Rotation paths and how fast each direction turns (degrees per step)
Each turn is a multiple of 5 degrees from 10 to 175, or 0.
Each row of a path follows its step; steps can be skipped.

step 1: 1.618 -2.647 0.271 1.491 -0.247 1.288 -1.127 1.877 0.913 -2.046 0.342
 -3.129 -1.819 -1.618 2.025 -2.646 2.307 3.543 -3.135 2.400 -0.180
 -1.823 -1.421 1.129 4.662 3.997 -0.833 -0.160 3.785 0.432 -1.113 -3.432
 -0.214 -3.715 0.304 -0.537 -2.190 2.167 -1.436 2.503 1.675 0.387 3.429
 2.599 1.517 0.570 -1.065 0.986 -1.861 -3.029 3.851 -1.408 -0.574 -0.595
step 6: 1.620 -1.012 -1.214 -4.211 1.402 2.502 -0.996 2.620 1.608 1.650 1.953
 3.232 -3.268 -2.061 -1.423 0.973 0.550 1.753 -1.340 0.967 -1.596 -3.693
 -0.798 0.614 3.921 2.681 1.048 -0.215 2.584 -2.709 -2.659 -0.886 -4.897
 -2.404 -3.335 -1.849 0.616 -0.777 -0.676 2.471 -0.171 2.804 0.772
 -3.628 0.365 1.504 2.361 -1.134 -0.265 -1.930 -2.232 -0.030 2.016
 -1.220
step 11: -0.043 -1.532 -2.027 -3.839 -1.442 -2.826 -3.584 2.225 1.498 -3.765
 -1.660 2.786 -3.943 -2.129 -1.574 0.522 -0.763 -1.554 -4.268 4.378
 2.135 -2.459 -1.940 -0.720 -2.563 0.581 0.719 -2.126 0.175 -1.729 0.967
 -3.574 -1.303 -2.427 1.657 2.041 3.875 -0.609 -0.203 0.612 0.420 0.353
 -1.025 -2.744 2.827 -0.583 -1.233 0.316 0.169 1.230 -0.361 -2.059
 -0.647 -1.227
step 12: 2.583 0.497 1.375 1.745 -0.187 2.372 -2.711 -1.576 1.757 -0.326 2.571
 1.270 -2.463 3.446 -3.139 0.207 0.072 2.141 3.786 1.168 0.920 -2.298
 -0.627 4.886 0.325 0.903 -1.150 1.052 3.758 0.792 -0.670 1.160 3.418
 6.228 -0.370 0.518 -1.111 -0.051 -2.354 -0.756 2.902 1.515 -1.745
 -3.106 0.335 -1.385 -0.837 -1.828 -2.414 -1.614 -0.641 2.078 -1.591
 -0.950
step 20: 0.102 0.299 -0.624 -0.245 -0.568 0.844 -0.624 1.911 3.726 -0.059 0.034
 -1.705 -0.136 2.045 -5.152 4.447 -1.572 -2.893 -0.452 3.085 1.546 1.193
 -2.720 0.979 -2.937 4.229 -2.027 -1.835 -4.278 1.277 3.488 1.316 3.242
 0.023 -2.360 1.669 1.060 -2.153 1.093 1.429 2.535 1.043 1.663 -3.428
 -1.864 -0.401 0.306 0.635 -0.332 1.688 1.175 1.047 -0.714 2.076
step 31: 0.720 1.340 -2.761 -3.984 2.284 -0.454 0.224 3.669 -1.493 -0.755 0.986
 -1.486 -1.644 -3.682 -0.171 -1.444 6.558 0.845 -3.932 -1.877 1.103
 0.477 -0.964 -1.408 -0.550 2.784 -0.410 0.686 3.190 -0.818 1.605 0.199
 2.100 -2.637 -0.820 1.025 0.342 -2.938 3.413 1.280 -2.350 2.077 -1.392
 1.591 -1.395 -0.402 0.157 -4.191 0.886 1.284 -0.570 3.740 0.602 0.186
step 33: 0.733 1.434 -1.383 0.144 1.140 3.681 -1.232 1.043 1.446 -0.614 -2.134
 -1.611 -1.931 0.130 -0.694 -1.177 2.210 1.099 -0.755 2.107 -2.887 0.860
 -1.959 2.367 2.634 0.492 -5.591 2.682 -0.811 -0.973 0.608 -2.751 0.118
 -1.353 -0.766 -2.374 -2.657 1.223 2.355 0.790 -0.631 -3.877 2.174 1.366
 5.748 -1.281 2.733 2.629 4.229 -0.496 -0.437 0.462 -0.810 -2.866
step 34: -1.796 -1.411 0.602 -1.142 -2.790 -3.441 -2.781 2.663 0.706 2.601 1.420
 -1.172 -0.588 -1.266 -0.643 -1.221 1.889 4.975 0.962 2.112 -0.948
 -3.367 0.603 2.232 -3.312 -1.078 4.691 -2.063 1.355 0.833 2.373 -5.126
 -0.099 1.335 1.092 1.091 5.547 1.502 -1.121 -0.265 0.400 0.320 0.382
 3.398 0.054 0.339 -0.156 1.302 0.783 2.462 -1.543 0.481 -0.069 -0.112
step 40: -1.156 2.189 -3.240 -0.549 4.928 -0.967 0.635 -1.043 0.670 -0.352 0.603
 1.673 -3.554 3.902 -2.433 -1.315 2.072 3.056 -2.705 3.315 1.371 1.498
 0.587 0.591 1.208 2.759 2.639 -2.482 -2.818 0.234 -0.833 1.116 1.236
 -1.386 1.440 -2.550 0.461 -0.775 -4.083 2.098 -2.516 0.370 2.200 1.731
 -2.602 -0.590 1.995 1.823 -0.989 2.923 -0.180 4.405 -0.071 -0.756
0.198 -0.428 0.083 0.349 -0.065 0.448 0.196 0.348 -0.268 0.765 0.770
 0.284 -0.098 0.141 0.590 0.308 -0.228 -0.920 -0.556 1.084 0.697 0.419
 -0.486 0.310 0.720 -0.774 0.060 0.080 -0.894 -0.609 -0.165 -1.629
 -0.580 0.297 0.047 0.603 -0.763 -0.227 0.661 0.098 0.103 0.326 1.177
 0.522 -0.921 -0.356 -0.164 -0.965 0.134 -0.476 -0.241 -0.114 -0.459
 -0.600 => 80
0.614 -0.306 0.455 -0.010 0.847 0.273 0.163 0.264 0.518 -0.772 -0.881
 1.093 1.168 1.807 -0.393 -0.585 -0.543 0.794 0.751 0.576 0.204 0.501
 0.002 0.009 -0.001 0.718 -0.272 0.494 -0.189 -0.814 -0.482 0.001 0.110
 0.129 0.482 0.287 0.588 0.050 0.077 -0.228 -0.208 0.596 0.828 0.240
 0.024 -0.277 -0.388 0.278 -0.290 -0.854 0.464 0.563 0.617 0.107 => 140
0.717 0.098 -0.971 0.266 0.293 -0.617 -0.990 0.043 0.315 -0.366 0.665
 -0.413 1.208 -0.966 0.635 -0.614 0.016 0.378 1.127 -0.847 -0.271 -0.315
 -0.234 0.358 -0.468 -0.587 0.493 0.025 -0.091 -0.378 -0.231 -0.124
 0.294 1.447 0.259 0.121 0.618 0.127 0.163 0.026 0.565 0.214 0.100
 -0.599 -1.398 -0.971 0.228 0.090 -0.324 0.151 0.060 -0.080 -0.297
 -0.466 => 145
-0.152 -0.375 -0.870 -0.453 -0.814 -0.343 0.514 -0.780 -0.099 0.140
 -1.394 -0.652 0.495 -0.397 -0.559 -0.345 0.924 -0.185 -0.574 0.868
 -0.136 -0.163 -0.038 -0.209 -0.621 -1.352 0.285 0.838 0.037 -1.104
 0.358 0.040 0.259 0.566 0.099 -0.214 -0.064 0.250 0.259 0.827 -0.823
 0.056 0.383 0.473 0.413 -0.560 -0.455 -0.305 0.057 0.651 0.701 0.522
 0.568 0.560 => 125
0.459 0.493 0.086 -0.018 0.409 0.101 0.125 -0.298 -0.165 1.189 0.532
 0.139 0.180 -0.323 -1.323 0.058 0.068 1.032 -0.190 -0.081 -0.195 0.501
 -0.051 -0.145 1.154 0.043 0.196 0.356 0.835 -0.727 -0.381 0.688 0.711
 -0.259 -0.388 -0.474 -0.395 -0.058 0.025 -0.184 0.065 -0.328 0.326
 0.014 -0.009 -1.122 -0.624 -0.302 -0.172 0.438 -2.055 0.315 0.410
 -0.618 => 170
-0.666 0.291 -0.374 0.754 -0.119 -0.850 1.608 -0.264 0.260 -0.024 0.610
 0.174 0.794 -0.078 -0.429 -0.141 -0.975 0.233 -0.340 -1.015 0.729
 -0.632 -0.196 -0.192 -0.258 0.430 -0.966 -0.047 0.538 0.980 0.180
 -0.014 0.327 -0.042 -0.365 0.887 -0.501 -0.458 0.327 0.436 -0.038 0.445
 0.660 0.664 -0.518 -0.162 0.611 -0.746 -0.281 0.706 0.438 0.319 0.867
 0.250 => 65

step 8: 1.360 0.754 1.696 0.890 -0.865 -0.380 2.904 -5.050 0.460 -0.853 0.204
 -1.654 -1.195 1.912 2.518 -0.792 -2.624 0.808 0.742 2.060 -2.623 1.117
 1.441 -3.114 -1.486 -1.471 -1.945 -2.342 0.332 -1.943 1.963 1.840
 -1.187 -0.865 2.133 1.535 -2.291 -0.843 -0.342 0.980 -1.360 2.085
 -0.626 1.830 -1.438 0.729 0.482 3.332 -3.636 4.029 -2.390 -0.059 2.687
 -2.574
step 22: 2.838 3.042 -0.575 -2.422 -0.413 0.418 -1.095 -0.319 1.282 -4.434 0.013
 1.834 -2.847 0.223 -1.431 3.237 -1.033 0.879 -0.838 -0.504 -0.711 2.936
 -3.801 1.408 -1.051 -1.825 2.484 1.254 2.106 1.440 2.054 0.482 -1.308
 2.492 2.596 -1.522 -1.858 -0.737 -0.991 1.145 0.504 -0.527 -2.651 0.526
 -0.440 2.504 1.491 -1.635 2.428 -2.908 -2.853 -1.052 3.460 1.175
step 23: 3.429 1.585 1.785 1.294 1.084 4.617 0.754 0.960 -2.058 -4.294 0.257
 -0.604 2.063 -1.868 -3.690 3.240 0.309 0.269 1.100 -0.479 -0.344 0.128
 0.222 -2.427 -1.610 -2.952 1.193 1.365 0.831 -0.319 -2.170 3.919 -0.457
 -0.725 3.130 0.318 2.287 -2.876 0.330 -0.425 2.736 -0.472 0.797 0.270
 0.071 -1.394 -1.211 1.661 0.686 3.038 2.094 2.942 1.672 1.154
step 29: 0.795 0.761 -1.742 1.163 -0.897 0.807 -1.357 -0.557 0.677 -1.768 0.769
 -0.071 0.727 -1.163 -0.330 1.597 0.930 -1.843 -2.433 2.658 -1.383 1.792
 -2.269 -2.061 0.580 2.542 -0.889 0.650 1.626 3.681 4.344 -2.218 -0.031
 -3.289 2.547 3.730 -1.012 -1.628 2.770 0.285 1.491 3.875 1.771 2.582
 -0.474 -0.124 -2.110 0.733 -0.924 -0.100 -1.766 -0.233 5.104 -0.717
step 33: -0.453 -0.440 0.277 -1.698 1.059 -1.477 1.901 1.173 -0.790 -1.759 -4.095
 -3.609 1.684 -0.781 -1.236 -0.603 -0.924 -2.294 -0.362 -1.625 -3.049
 -1.574 -0.483 -1.117 -2.868 -1.807 0.944 -1.577 -0.047 -1.104 4.023
 0.699 -1.143 -2.880 0.596 -2.162 0.484 -2.160 -3.646 2.032 -0.356 1.280
 2.312 -1.274 1.447 1.385 1.323 2.601 0.568 5.354 -2.933 2.160 -0.484
 -1.151
step 34: 2.036 -2.374 -1.929 -1.072 -3.004 0.710 1.380 1.488 -2.202 0.425 -3.746
 -3.292 -4.203 0.773 -0.164 1.393 -0.856 2.291 -2.298 -3.262 0.077
 -0.387 -3.538 -0.006 0.184 0.417 0.422 -2.015 -1.316 2.052 1.723 3.618
 2.666 3.039 -1.252 0.732 -0.227 -2.854 0.370 2.113 -1.228 0.059 -0.369
 -0.134 -2.723 2.410 1.157 -0.837 -2.327 -0.786 -0.885 0.164 1.729 0.457
step 37: 2.861 0.437 0.891 0.827 1.023 -0.759 1.588 1.272 -1.033 -1.765 0.223
 -1.807 0.489 -2.484 2.613 1.540 -1.097 -3.070 -1.747 0.079 -1.140 0.122
 -0.678 2.321 -0.185 0.103 -2.429 -4.076 -3.499 2.919 1.167 -2.798 0.535
 2.557 -0.842 -0.549 1.747 2.138 4.155 0.166 2.485 1.895 -0.545 -0.701
 -1.386 2.922 2.764 0.352 -1.746 -0.269 -0.475 2.630 2.201 3.639
step 39: 0.306 -0.333 2.291 -0.549 4.194 0.447 0.023 -1.109 -0.587 -0.042 0.426
 -1.088 -1.584 -1.145 1.765 4.465 0.853 -2.349 -2.015 -1.582 3.161 1.063
 1.633 -0.300 -1.176 -1.569 -0.194 1.209 3.663 3.229 4.454 0.012 0.102
 1.443 1.135 -0.172 -3.457 -0.780 1.203 -2.098 0.923 -0.496 -2.323
 -3.292 -0.062 1.549 -0.422 0.524 3.551 0.158 -2.861 2.378 1.786 -1.634
step 45: 1.916 -0.308 1.344 1.027 1.862 -4.452 0.316 -0.754 0.669 -1.995 -2.153
 -0.082 -2.013 -0.794 0.602 3.038 0.062 -2.336 0.486 -0.204 -1.815
 -0.577 -1.768 -2.210 -1.949 0.118 -0.103 2.553 -1.393 1.490 -0.723
 -1.267 -2.668 1.045 2.177 1.878 -2.224 0.217 -0.702 0.765 2.023 -1.685
 3.820 -1.246 4.958 -0.610 2.786 5.102 -1.178 1.180 1.518 0.004 0.950
 2.549
0.600 -0.137 0.666 0.258 0.794 0.454 -0.165 0.789 1.667 -0.027 -0.199
 1.171 -0.080 0.097 0.128 0.190 1.116 0.426 0.403 -0.347 0.556 -0.412
 -0.235 -0.194 -0.513 1.014 -0.692 0.445 0.012 -0.740 0.603 -0.071
 -0.260 -0.653 0.302 0.313 -0.920 -0.474 -0.434 0.022 -0.449 -0.055
 -0.001 0.064 0.824 0.336 -0.001 -0.133 0.315 -0.423 0.084 -0.709 1.111
 0.747 => 110
-0.247 0.076 0.460 0.302 0.618 -0.590 -0.098 0.062 -0.043 1.073 -0.689
 0.566 -0.359 -0.144 0.550 -0.185 -0.124 -0.205 -0.543 0.376 -0.456
 -0.953 0.181 -0.793 -0.568 -0.284 -0.462 -0.120 -1.060 0.156 -0.295
 0.923 0.459 1.239 -0.341 0.195 -0.316 -0.145 -0.168 1.502 0.521 0.820
 -0.480 1.209 0.511 -0.855 0.226 -0.204 -0.618 0.306 0.190 -0.401 -0.021
 -0.322 => 40
0.531 0.119 -0.428 0.425 0.550 -0.539 -0.343 -0.498 -0.328 -0.856 0.555
 0.581 -0.353 0.239 -0.496 -0.104 -1.083 0.401 0.740 0.481 -0.581 -1.038
 0.670 -0.336 -0.127 0.838 -0.476 -0.949 -0.070 0.342 0.608 0.076 -0.744
 0.038 0.465 -0.740 0.268 -1.016 0.279 -0.521 -0.424 -0.189 -0.224
 -0.221 0.353 -0.794 1.503 -0.289 0.011 -0.483 0.408 0.422 -0.648 0.424 => 145
0.274 0.224 -0.791 -1.049 -0.266 -0.039 0.716 -1.084 -0.182 -0.388
 -1.245 -0.422 -0.991 0.386 0.553 -0.466 -0.202 0.083 -1.153 0.169 0.633
 0.331 -0.301 0.156 -0.191 0.042 -0.413 0.393 -0.507 -0.391 0.161 0.900
 -0.461 -1.549 0.440 -0.514 -0.089 -0.837 -0.314 -0.525 0.052 0.076
 -0.927 0.247 -0.136 -0.609 -0.448 -0.578 -0.160 -0.076 -0.063 -0.686
 -0.017 -0.070 => 55
0.266 -0.467 -0.646 0.652 1.288 -0.308 0.286 -0.460 -0.163 -0.403 -0.457
 -0.713 -0.629 1.089 -0.457 0.019 -0.310 0.189 0.210 0.115 1.330 0.080
 -0.126 -0.705 -0.575 0.438 -0.170 0.908 -0.242 -0.172 0.179 -0.879
 -0.390 0.442 -1.518 -0.016 0.115 0.278 -0.523 0.696 -0.600 0.395 0.299
 -0.430 -0.398 0.553 0.248 0.182 0.688 0.564 0.000 0.105 -0.278 -0.992 => 55
0.964 0.446 -0.090 0.327 -1.231 -0.142 0.321 0.074 0.163 0.001 0.114
 -0.126 -0.444 0.211 0.712 -0.383 0.000 -1.510 0.138 -0.560 -1.337 0.083
 0.385 -0.329 0.586 0.330 -1.042 0.033 -0.748 -0.038 0.727 -0.484 -0.004
 -0.884 -0.725 -0.105 0.836 0.320 -0.582 0.300 -0.234 1.149 0.965 -0.251
 0.507 0.003 -0.282 0.703 0.089 -0.084 0.375 0.174 0.158 0.124 => 85
-0.255 -0.292 0.945 0.125 0.226 -0.159 0.018 -0.927 0.058 -0.369 -0.245
 -0.549 -0.566 0.087 0.074 0.612 -0.470 0.716 0.298 -0.363 -0.164 0.759
 0.132 0.256 0.955 0.550 0.493 0.071 0.112 0.044 -0.658 -1.449 0.052
 -0.367 0.092 -0.157 0.039 -0.506 0.793 0.994 1.422 0.877 -0.193 0.321
 1.401 0.047 -0.314 -0.854 0.410 -0.117 0.204 0.084 0.052 0.692 => 45
